128 stands for zero in the data rows.
Some points, one per row:
121|150|198|132|104|137|166|169|136|204|151|217| 93| 87| 96|153| 79|102|189| 99|139| 48|200|155
118|124|155|119|135|225|132|131|178|140|164|138|122|156|131|138| 85|138|134|130|134| 95|149| 66
161|120|112|121|118| 89|128|148| 81|170|132|126| 96|128|115|110|113|156|116|130|135|131|106|143
129|154|148|118|140|158|120|135|120|143|153|126|133|122|162|165|138|107|150|145|125|140|132|149
100|134|186|147|116|142|162|168| 99|150|149|187|100| 73|128|217| 71|126|175| 86|147| 62|159|131
 96|125|113|155|118|144|114|107| 96|130|112| 91|131|154|118| 88|151|187| 83|118|184|139|117|105
 45| 47|106|162|135|104|138| 95|194|110| 67|112|130|142|143|178|128|138|112|146|218|113|164|112
113|108|183|152|101|129|167|151|132|134| 88|184| 88|116|118|209| 28|101|188| 58|136| 59|145|129
110| 96| 83|105|132|148| 88| 74|150|122|115| 40|146|171|127|  0|131|202| 89|153|175|137|118|  0
108|119| 80|175|189|114|122| 98|161| 91| 89|132|146|152|135|149|150|109|110|144|166|163|116|142
 33| 23| 82|189|107| 29| 95| 61| 67|114| 79| 53|137|165|147| 86|164|210| 63|157|195|155|102| 26
122| 98|104|161|112| 89|124|128| 60|117|114|113|105|109| 95| 82|121|143|104|131|131|159|109|151
 83|  0| 76|142|  0|  0| 84|154|169| 68|  0|180|116|107|119|143| 90|134|197|146| 88|100|114|147
139|105|108| 47| 35| 61| 79|163|184|102|100|116|140|103|127|108|125|108|164|146| 99|131|144|116
248|162|117| 56|135| 99|114|141|108| 76|153| 89| 98| 78|129| 85|145|165|111|121|116|137|123|148
118|144|167|118|112|177|155|129|111|182|132|150|103|116|140|130| 88| 73|160|120|151| 94|193|128
115| 77| 47|170|132|127| 93| 56|161| 72|117| 88|180|186|199|131|229|126| 40|224|104|225| 59|145
110|163|212|119|133|134|196|162|130|223|139|180|101| 61| 90|142| 79| 74|164|100|133| 59|226|128
158|160|138|102|120|109|141|167|174| 89|152|152|127|113|120|158| 96|123|176|110| 93| 99|114|161
183|197|164|112| 97|140|154|190|103|110|161|169| 92|106| 84|122|130|159|158| 82|121| 87|126|159
 71| 51| 82|173|120|114|108| 68|121|176| 82| 98|146|157|127| 88|147|197| 23|117|182|134| 78|  0
196|115|118| 75|107| 29|186|206|147| 39| 81|196| 69| 18| 87|136|106|157|147| 78|139| 84|146|187
128|107| 91|165|123|121|137|120| 69|136|113|126|127|105|105|123|158|111| 90|158|130|175|141|155
173|133|148|159| 89|114|192|209| 42|147|113|175| 48| 79| 14|111| 83|203|129| 67|160|114|114|173
184|160|170|142|124|134|135|152| 83|110|135|178|124|114|117|177|126|107|169|114| 29|130| 84|191
136|127|148|155| 89|137|149|127| 97|113|136|139|123|126|139|173|142| 62|170|105| 97|137|125|196
142|149| 85|140|176|157|105| 89|154| 64|146| 66|195|173|240|124|210| 92|110|180|  0|210|  8|142
 80| 74|108|178|142|122|150| 69|138|166| 90|126|137|153|128|132|151|146| 61|147|206|136|141|112
171|188|141| 94|143|166|104|129|103| 75|186|110|165|133|177|124|151|120|141|132|106|143|157|151
112|149|132|115|174|195| 97| 82|155|151|167| 92|177|194|160|105|137| 83| 99|162|128|146|100|100
149|160|101|146|126|144|114|128|108| 81|140|133|147|164|151|135|172|105|136|143| 95|170| 79|205
16 more points follow, each with its number after it:
121|153|166|112|134|187|105|123|116|166|140|132|139|135|161|165|119|130|138|129|144| 89|225|102 0
135|167|137|128|133|124|111|126|121|115|129|122|171|145|144|152|153|100|117|145| 87|174|111|125 1
129|140| 99|115|167|113|126|107|107|107|149| 96|147|135|121|148|168|117| 89|144|116|184|118|137 2
124|125|150|146|108|131|141|152|132|105|130|177|112|128|111|156|106|134|171|118| 87| 96|104|136 3
109|138|167|131| 68|144|174|156|113|138|145|170|106|108|118|152| 63| 82|180|100|118| 88|178|123 4
109| 86|142|188| 70| 90|171|151| 57|119| 86|161| 75| 78|106|121| 70|139|136|129|159|106|145|151 5
 91|121| 86|131|158|200| 72| 92|203|134|172|107|189|173|212|138|157| 94|133|172|101|148|123| 68 6
 38| 81| 89|129|115|126| 66| 97|212|135|113| 88|189|173|202|106|139|118| 95|215|141|156|130| 81 7
140|128|125|138|128|132| 92|109|115| 80|161| 93|132|142| 94| 53|163|167| 97|136|136|155| 82|143 8
 97|  7| 17|121|100| 50| 33|112|180| 36|  0|110|173|148|166|128|147| 99|125|168|106|152| 82|106 9
159|110|101|156|130| 84|150|121| 70|144|117|126| 96|117|117|129|152|204|111|129| 80|162|111|194 10
116|134|113|156|128|130|101| 56|175|120|123|109|194|181|172|110|198|105|108|177| 41|182| 64| 94 11
 77| 54| 74|185|142|106|100| 69|103| 49| 74| 82|146|157|136| 67|153|140| 58|151|226|160| 88| 46 12
214|178|135| 81|186|134|134|141|113|110|178| 94|150|134|114| 95|160|126| 95|146|128|160| 96|145 13
193|121|124| 64|127|  9|145|188|137| 68| 91|204| 86|  5| 99|213| 65|130|142| 95|143| 77|205|174 14
111| 61| 79|135|145|117|119|114|147|180| 97|104|122|141|156|116|117|137| 98|204|169|129|147| 91 15
Which of these numbered points is nearest to each point below, ignoring the 2 directions in which the first points spread most? Its number follows each.
132|142|109|138|106|110|107|129|133| 83|127| 75|115|136| 88| 13|158|255|109|129|167|156| 91|129 > 8
 73|115|183|202| 45|119|172|187| 91|159|111|195| 61| 91| 10|111| 55|194|150| 45|255| 62|182|133 > 8
179|113| 34|106|211|138|103| 68|154|133|142| 20|172|180|152| 33|180|209|  2|160|138|195| 92|126 > 13
123| 93| 72|130|180| 96|138| 77| 90|127|116|108|141|142|116|122|177|125| 61|174|117|168| 97|139 > 2
205|179|131| 99|184|120|141|154|112|159|154|157| 85| 90|100|148|115|166|119|126|139|103|159|135 > 13
116|143|135|148|122|145|120|119|104| 93|151|115|136|158|131|162|142|112|155|117| 63|134| 71|162 > 3
124|120| 94|150|157|155| 74| 55|141| 84|130| 94|180|233|166|127|205|121|103|175| 53|188| 19|102 > 3
 95| 21| 90|122|121|121| 79| 96|190| 83| 67|121|172|156|170|139|147|109|106|161|139|154|124| 91 > 7
169|166|180|142| 51|127|180|173| 23|154|163|204|100|104|109|194|117| 93|193|108| 78|106|132|193 > 5
 81|130|150|129|137|176|119|110| 85|127|138|126|152|151|154|173|115| 55|147|127|126|138|107|103 > 4
199|201|155| 73|139|158|114|154|139|133|209|124|125|128|145|110|138|128|144|125| 78|129|117|134 > 13
 63| 97|117|189|125|146|110| 87|166|128|132|110|141|187|134| 78|165|128| 99|146|157|155|  1|104 > 3
126|146|148|123|120|155|123|159| 90|124|130|114|112|102| 92| 67|136|138|111|108|148|128|117|111 > 8
119|159|221|104|118|174|156|161|106|184|143|135| 77|116| 78|122| 77|135|159| 68|168| 65|176|111 > 0
 93| 23| 18|139|127| 88| 82| 92|225|126| 17| 91|150|145|136|172|135|134|105|124|163|119|134|122 > 9
